In the data rows, the value 500 means zero.
Each row below has a hidden score, from 0 to 40, with 20 about the middle. What is it? The score is a weighted sum of the row's numbers plus the product of two more (or one squared), each taken from its middle value.
432;525;517;440;540;370;393;515;356;466;439;405;496;426;362;498;387;397;468;304 -> 15
391;427;497;331;406;475;359;512;395;433;501;377;365;504;290;480;495;349;493;370 -> 28
355;409;302;425;245;372;266;351;315;367;313;319;325;366;485;307;299;320;328;358 -> 9
592;570;507;553;483;511;567;534;546;530;551;578;565;526;525;536;563;548;554;581 -> 22
327;469;455;273;491;449;407;482;349;440;501;335;463;475;382;494;363;352;475;346 -> 20
542;280;445;527;297;426;369;247;401;332;384;417;320;360;399;421;407;380;365;366 -> 12
675;465;651;606;615;563;550;533;557;587;626;581;590;630;524;605;568;590;594;562 -> 28
616;726;651;618;679;596;608;659;648;664;696;696;632;774;658;730;688;659;757;683 -> 21
425;475;552;338;495;502;437;494;453;488;503;427;439;499;419;458;522;421;479;421 -> 21
681;641;584;630;756;695;700;642;700;652;750;675;646;693;657;808;641;621;618;630 -> 23
546;669;693;773;704;830;716;667;739;710;695;698;746;764;696;784;681;695;623;600 -> 14
303;424;256;429;284;385;307;402;381;382;363;441;289;260;260;278;409;373;409;283 -> 23
483;356;789;334;404;727;338;483;597;321;590;501;291;628;357;446;541;359;501;588 -> 20
207;342;294;274;278;355;198;351;311;385;249;320;285;406;271;400;304;250;376;304 -> 20
411;479;484;390;514;400;432;460;393;421;423;352;451;399;385;454;402;393;502;264 -> 14
469;533;254;621;471;199;687;262;478;676;275;584;598;267;698;348;391;692;318;550 -> 9
543;303;406;456;348;405;379;302;474;268;443;437;321;327;374;318;363;421;365;378 -> 15
646;509;690;561;541;619;600;590;582;581;592;596;651;599;556;620;633;558;632;589 -> 21
560;353;406;438;328;446;425;414;448;345;388;469;434;331;394;423;366;407;368;370 -> 19
469;694;459;573;602;480;649;625;516;744;532;597;677;478;652;666;451;728;584;503 -> 13
328;230;286;319;233;358;335;307;375;317;313;382;273;253;299;309;261;302;250;182 -> 20
310;343;249;426;287;316;326;293;335;281;343;309;260;381;296;416;304;331;356;353 -> 18
592;617;696;709;735;797;663;727;793;656;812;650;613;778;672;733;662;700;718;694 -> 26
509;827;644;717;673;696;753;613;732;733;723;710;822;729;779;651;701;668;750;686 -> 18
413;283;280;268;353;268;299;258;304;333;346;306;263;352;335;293;246;225;231;286 -> 17
379;464;534;314;506;500;316;502;471;446;521;408;450;493;345;471;471;405;512;401 -> 18
554;454;632;536;569;544;546;578;535;570;589;584;500;557;583;553;602;593;555;575 -> 27
506;283;285;463;262;293;390;243;286;430;355;436;278;344;326;368;283;391;447;437 -> 28
363;268;259;391;287;339;247;361;302;361;332;310;269;378;396;367;240;312;407;348 -> 28
446;384;270;298;301;300;271;267;331;330;271;279;269;339;278;395;267;292;321;352 -> 13
440;480;428;371;485;373;416;429;449;448;448;441;408;414;454;494;397;454;444;443 -> 13
597;620;509;588;586;482;589;598;546;617;595;558;646;569;575;680;624;591;607;585 -> 26
495;724;732;700;678;742;665;741;701;731;611;731;772;649;682;728;720;689;628;735 -> 16
580;639;730;670;644;732;698;797;735;621;676;712;748;627;692;626;713;763;732;720 -> 22
219;473;384;389;370;337;329;349;333;334;301;454;407;357;284;368;357;421;395;372 -> 21
314;454;494;378;491;374;410;492;435;458;459;406;433;433;385;477;476;408;477;367 -> 20
390;480;491;425;503;479;458;368;473;417;454;430;414;504;497;475;384;439;350;504 -> 7
607;395;434;595;431;496;478;505;478;498;467;479;510;490;479;438;481;455;444;480 -> 21
533;322;384;463;188;348;347;415;327;416;382;381;327;298;381;363;376;361;369;384 -> 23
583;393;452;535;434;542;420;496;478;500;480;482;481;493;474;469;468;477;477;484 -> 22
471;279;415;399;269;417;398;326;391;297;395;372;395;415;397;429;390;342;356;324 -> 25
411;460;488;456;484;424;450;494;401;430;419;379;469;374;399;447;347;472;393;433 -> 14
510;661;719;690;658;657;730;689;758;725;649;799;702;779;715;714;692;717;657;740 -> 21
516;774;751;630;673;734;694;705;779;736;730;751;655;755;708;705;630;626;718;647 -> 12
724;422;568;598;526;542;586;532;549;561;589;571;544;551;514;570;554;566;527;520 -> 22
594;566;646;671;540;752;748;648;596;633;652;589;584;637;576;617;636;657;630;681 -> 24
548;687;711;690;614;742;679;599;692;633;750;637;650;650;679;744;699;695;770;656 -> 9
451;401;519;355;476;512;379;497;424;345;566;357;369;552;335;465;498;358;526;421 -> 23
523;391;680;570;493;552;529;573;534;507;515;537;549;565;575;535;547;512;564;527 -> 21
258;452;441;320;382;289;365;388;314;275;402;386;359;343;432;365;349;393;422;381 -> 12
517;803;614;655;774;699;649;733;717;741;825;718;773;700;659;716;675;741;702;799 -> 16
666;443;529;559;496;544;492;540;469;506;495;495;504;509;507;561;523;525;495;519 -> 20
535;425;388;595;414;493;481;476;550;481;483;497;468;518;495;500;518;500;502;480 -> 21
765;577;684;702;588;604;627;655;627;578;606;625;620;627;658;633;695;624;647;587 -> 19
431;263;440;371;365;427;257;341;452;388;428;387;354;315;342;405;336;392;310;333 -> 16
559;331;380;470;170;478;376;316;472;388;378;435;356;330;428;346;458;439;392;453 -> 16
573;701;678;760;707;743;739;723;764;826;705;676;730;667;629;724;647;742;805;707 -> 21
425;285;454;428;390;425;364;322;414;399;499;483;332;382;418;345;404;453;367;452 -> 29
485;311;419;329;332;449;494;379;444;411;458;452;396;390;339;368;361;358;455;351 -> 28
473;494;497;338;498;394;407;522;319;448;436;385;480;406;429;517;378;439;478;412 -> 16
617;760;754;606;685;778;675;734;667;713;741;724;654;708;764;777;679;722;659;749 -> 13
545;397;390;462;232;391;386;253;330;369;313;377;334;317;404;344;349;382;382;293 -> 12
605;481;501;516;415;507;478;405;493;438;504;475;476;467;519;456;465;505;482;493 -> 10
422;291;286;231;426;392;294;323;284;168;232;233;149;327;331;346;295;240;339;367 -> 18
655;502;634;606;503;644;639;582;640;652;521;666;624;575;666;584;703;623;559;610 -> 25
474;264;355;420;348;270;335;241;290;359;357;250;329;404;336;302;227;267;251;333 -> 13
330;559;469;255;600;346;465;423;325;500;383;373;473;383;407;466;445;422;472;439 -> 18
317;431;339;385;335;463;341;386;357;328;397;326;374;307;290;315;358;356;409;330 -> 14
430;356;371;326;445;335;302;376;403;323;411;340;464;371;335;431;321;379;413;387 -> 14
775;536;646;643;590;676;616;571;710;624;619;679;639;685;662;589;652;601;651;611 -> 16
608;681;718;665;684;600;720;675;727;739;776;732;711;683;603;688;679;609;680;639 -> 26
344;368;268;448;365;381;319;413;244;334;377;299;409;407;411;368;322;291;331;367 -> 19
330;450;378;359;451;370;323;427;398;386;428;408;390;421;393;346;397;397;429;280 -> 19
352;398;500;434;410;457;358;462;449;460;474;395;493;478;406;422;451;366;447;427 -> 16
439;292;188;346;189;313;267;240;328;325;298;351;372;282;260;348;300;285;188;285 -> 35
424;558;290;534;395;404;639;267;469;570;342;607;486;315;588;432;428;646;386;499 -> 14
490;207;233;387;311;350;320;292;340;242;331;322;291;288;302;276;323;307;292;268 -> 20
551;716;707;729;870;798;707;531;684;697;743;777;675;701;681;718;709;760;686;689 -> 27
400;425;287;371;337;419;301;403;488;342;440;328;336;288;418;303;384;322;422;420 -> 11
279;460;497;423;485;476;356;420;407;348;454;423;412;437;395;443;457;319;389;397 -> 14
766;469;499;580;448;559;471;539;487;506;513;532;511;583;524;499;523;491;526;524 -> 21
469;561;239;637;516;362;705;306;467;683;243;582;532;346;617;358;401;718;328;542 -> 18
299;560;382;281;603;302;455;444;391;511;340;393;487;445;407;415;396;355;415;473 -> 20
391;371;500;459;381;494;334;466;452;369;430;410;463;477;426;444;418;421;389;442 -> 16
552;688;664;689;718;800;622;713;714;682;630;777;670;812;655;631;705;644;682;620 -> 29
330;315;277;306;280;286;254;347;256;370;274;257;239;281;172;230;295;330;339;213 -> 29
459;262;488;408;361;441;409;391;454;387;415;428;318;390;365;450;410;351;276;349 -> 22
716;674;701;703;712;674;785;640;747;665;723;726;784;785;705;695;691;704;701;598 -> 19
291;475;347;284;470;381;342;432;395;375;343;312;323;393;330;371;421;393;438;402 -> 21
613;747;816;634;658;587;647;715;803;669;821;761;619;733;748;753;619;720;668;681 -> 8
601;618;761;620;713;637;645;794;620;760;737;749;597;820;730;712;795;641;652;732 -> 33
373;452;437;415;458;430;419;410;401;409;444;410;389;423;439;418;508;352;429;390 -> 23
440;295;416;346;391;413;403;398;419;444;440;399;421;467;428;426;423;375;292;383 -> 25
520;620;507;607;613;455;720;615;503;668;518;597;716;459;641;678;463;666;585;506 -> 19
473;309;309;329;228;342;266;279;346;306;377;300;265;278;196;214;301;225;262;269 -> 22
593;582;513;586;574;536;609;629;522;556;577;629;562;581;558;583;604;560;549;559 -> 29
322;333;346;406;331;385;348;345;236;348;231;256;323;320;258;291;412;371;326;361 -> 26
348;516;459;387;555;410;421;462;410;403;449;319;453;359;361;506;345;421;468;458 -> 9
416;460;352;351;428;402;291;377;345;411;439;418;386;455;396;368;425;454;376;482 -> 25
531;348;303;452;254;273;374;421;343;404;361;319;322;340;338;417;328;247;374;328 -> 39
312;351;540;415;412;482;426;473;440;373;441;383;416;403;382;420;475;347;403;459 -> 20
